Rotation paths and how fast each direction turns (degrees a step):
Each turn is a multiple of 5 degrees from 10 to 175, or 0.
Each row of a path follows its step; steps can be skipped.

step 0: [-0.56 -1.88  0.13 -4.61  4.34  0.52 -2.15  0.06  0.78 -2.95 -0.79 -0.89
  0.18  0.22 -3.23 -2.83  4.12 -5.10 -3.41 -2.53 -1.45 -1.25 -4.28 -3.49
  2.59  2.61 -1.36  4.25  3.46 -1.38 -1.34 -0.76 -0.54 -3.81  0.78  3.38
  5.97 -1.02 -1.48  0.00 -1.14  0.64  0.43 -0.92 -1.17  0.44  2.18 -0.71
  0.30 -1.99 -2.25]
step 1: [ 3.18 -0.59 -0.59  3.68  3.51 -0.95 -1.97 -2.65 -2.09  2.07  3.41  3.37
  5.22  1.88  1.58 -0.52 -1.56 -2.52  4.43  2.74  3.59  0.35 -0.79  0.52
 -1.59  0.02 -0.19  1.58 -1.36  1.45  0.83 -0.37 -1.21  3.37  4.39  3.59
  1.92 -1.15  3.52  3.22  0.90 -3.12 -1.60 -2.59 -3.68  3.17  1.55 -0.11
  2.32 -2.18 -2.37]
step 2: [-0.69 -1.91 -0.24 -2.05  1.46  0.47 -4.64 -1.57  1.08 -0.14  1.39 -2.19
 -3.14 -1.71 -0.51 -1.78  0.36  1.10 -0.63 -0.41  2.33 -2.43  0.21 -2.01
 -3.62 -1.31  1.49  3.81  0.28 -1.64  2.67  2.29  1.26 -1.77  2.24  3.26
  0.56 -4.09 -0.57  0.67 -5.34  1.22 -1.43  2.77 -1.08  2.93 -6.38  4.06
 -2.11  5.56 -1.76]
step 3: [ 1.41 -1.03  2.57  2.43  1.60  2.68 -0.05  0.18  1.15  1.24  0.44 -0.23
  1.59 -2.08  2.26 -0.99  3.64 -1.93 -2.17  2.33  0.06 -2.56 -0.57 -1.70
  4.37 -1.72 -2.87  0.71  1.69 -3.58 -1.33 -5.35  2.60  0.27  2.29  3.92
 -0.15 -1.12  0.04  1.70 -5.30  3.83  0.67 -6.63  1.43 -0.69  2.20 -1.62
  2.58 -1.47 -3.77]
step 4: [-3.28 -4.13  0.03  4.00  1.88  2.22  1.38 -0.91  3.43  0.16  2.04  1.12
  1.27 -2.62  1.58 -1.44 -3.33 -1.33  2.56  1.19  4.38  1.29  5.40 -1.06
 -3.30 -0.38 -4.76 -2.73 -2.59  0.91  0.41  1.48  1.02  3.57  3.27  4.43
 -1.78 -4.47  1.60 -0.12  2.18 -1.56  2.07  2.46  0.96  2.22 -2.17 -0.04
 -0.04  0.02  1.19]
step 5: [ 0.27 -0.71  0.46 -1.15  3.20  1.83  0.30  1.68  1.57  2.91 -0.34  1.46
 -7.22 -1.70  1.77 -3.71  3.19 -0.49 -3.49  0.89 -6.93 -2.51  1.97 -0.74
  1.33  1.98  0.64 -1.41  0.34 -0.25 -0.56  3.83 -0.87 -1.21  1.97  1.33
 -0.93 -1.88 -1.77  0.03 -4.34  3.27  4.57  2.92 -1.93  0.36 -2.55  1.22
 -0.71  0.74 -3.10]
step 6: [ 1.23  1.09  4.63  5.18  1.49 -0.96  1.20  4.27  3.86 -0.42 -0.87 -0.29
  2.60 -1.72  1.14 -0.91 -1.58 -7.18 -0.05 -0.70 -2.69 -2.24 -2.59  0.78
  2.53  0.41 -2.92 -0.39 -1.40  1.89 -3.15  0.24 -1.21  3.73  5.45 -0.36
  1.36 -2.78  1.09  0.10  0.05 -0.35 -1.70 -2.53  1.98 -1.39  3.59 -4.02
 -0.07  0.81  0.93]
step 7: [ 0.59  1.37  1.45 -0.89  0.43 -0.75 -2.29  1.79 -0.70  3.09  1.01 -0.54
 -1.75 -1.55 -2.39  0.31 -0.61 -2.51  3.79 -2.77 -2.74  0.03  8.00  2.34
 -5.45 -1.16 -0.05 -2.52 -0.63  1.16  4.66  5.00 -2.60  0.58  3.34  3.08
 -2.92 -1.80  1.05 -0.70  2.31 -0.55 -0.86 -1.42 -1.60 -0.03 -2.77  3.13
  1.11  0.22  2.56]
step 8: [ 1.10 -1.11  4.67 -0.29  0.88 -2.70 -0.88  2.05  4.77 -3.42 -3.47  0.40
 -2.04 -2.28 -0.49  2.16  2.63 -0.59  0.16  0.80 -4.52 -3.15 -0.88  5.24
  2.75  0.93  0.11 -0.59  0.87 -0.10  0.68  1.70  3.76 -5.92  1.45  0.85
  2.87  2.52 -2.19 -0.14 -3.07  5.13 -2.44 -0.26 -1.72 -0.21 -2.90 -1.14
 -0.11 -0.78 -1.55]
step 9: [-1.45  0.79 -1.04  2.47  2.00  1.12 -1.90  4.38 -1.02  0.34 -0.56  0.07
  4.41 -1.35 -1.12  3.19 -3.15 -6.62  1.65  0.19  2.67  1.99  3.50 -0.50
 -0.38  0.94 -6.84  1.15 -1.83 -1.26 -2.73  1.00 -1.31 -1.97  1.83 -0.01
 -0.16  1.67  0.23 -2.87  3.23  1.01 -4.77 -2.71 -0.18 -0.79  2.48  0.21
  0.35 -4.07 -3.13]
Speeds:
[-0.09  0.63 -0.81 -0.64  0.27  0.54 -0.39  0.51  0.01 -0.14  0.58  0.15
  0.87  0.37  0.66  0.58 -1.60 -0.91  0.64 -0.38 -0.23 -0.92 -0.29  0.34
  0.14  0.09 -0.19  0.33  1.13  0.98  1.00 -1.49  0.41 -2.06 -0.75  0.35
  0.43  0.46  0.15  0.37  0.31 -0.65 -0.18 -0.43 -0.73  1.17 -0.36  0.66
 -0.60  0.28 -0.82] : 40
[-0.04 -0.23  0.49 -0.49 -1.34  0.32  0.56 -0.75 -1.66 -0.94  0.14  1.05
 -0.54 -0.34  0.57  0.89 -0.90 -0.43 -0.59 -0.13  0.37  0.74  0.25  0.13
 -1.88 -0.13 -0.43 -0.31  0.28  1.05 -0.90 -0.17 -0.57  0.53  0.93  0.59
 -1.05 -0.22  0.68  0.40  0.88  0.06 -0.32 -0.21 -0.85  0.82 -0.65 -0.40
  0.93  0.18  0.06] : 130
[-1.10  0.60  0.80 -0.85  0.90  0.31 -0.24 -0.70  0.34  0.93  1.01  1.31
 -1.42  0.66  0.47  0.04  0.68  0.98 -0.50  0.59  0.15  0.40 -0.37  0.86
 -0.43  0.24  0.08 -0.59 -0.66  0.74  0.77 -0.40  0.09 -0.89  0.43 -0.64
  0.00 -0.72 -1.25  0.07 -0.27  0.29 -1.91  0.67  0.33  0.23 -0.27 -0.38
 -0.79  0.07  0.09] : 125
[-0.83 -1.02 -0.05  0.02 -0.54 -0.20 -1.37  0.50  0.49 -0.22  0.91 -0.87
  1.29 -0.52  0.55 -0.38 -0.33 -0.01 -0.67  0.16  0.11 -0.68 -0.13 -0.14
 -0.47  1.49  0.08 -0.06 -0.66  0.21  0.01  0.67 -0.14  1.40 -0.78 -0.35
 -1.43  0.13  0.37  0.22  0.70 -0.35 -1.36 -0.35  0.24  0.23 -0.70  0.14
 -1.71 -0.94 -0.27] : 145
[-0.12 -2.07 -0.28 -0.89 -0.68 -0.69  0.30  0.00  0.62  0.06  0.79  1.03
  0.00  0.13 -0.45  0.31 -1.25 -0.64 -1.23 -0.49 -0.05  0.49 -0.06 -1.36
  0.74 -0.83 -1.00  0.63 -0.63  0.14  1.01  0.88 -0.52 -0.46 -0.05 -0.52
  1.16 -0.22 -0.20 -0.54  0.07  0.46 -0.16 -0.71  0.60 -0.13 -0.37  0.42
 -0.06  0.75  1.10] : 170
[-0.53 -0.03 -0.94 -0.69  0.28 -1.26  0.23 -1.27 -1.10 -0.91  0.67  1.09
  0.80 -0.09 -0.72 -1.12  0.88 -0.32  0.84  0.24  0.57 -0.10 -1.38 -0.07
 -0.54  0.11 -0.45 -0.18  0.67 -0.74 -0.20 -0.38  0.15  0.87 -1.66 -0.60
  0.11 -1.10 -1.09  0.48 -0.23 -0.08  0.33 -0.47 -0.80 -0.15  0.17  0.44
 -0.05  0.66 -0.08] : 20
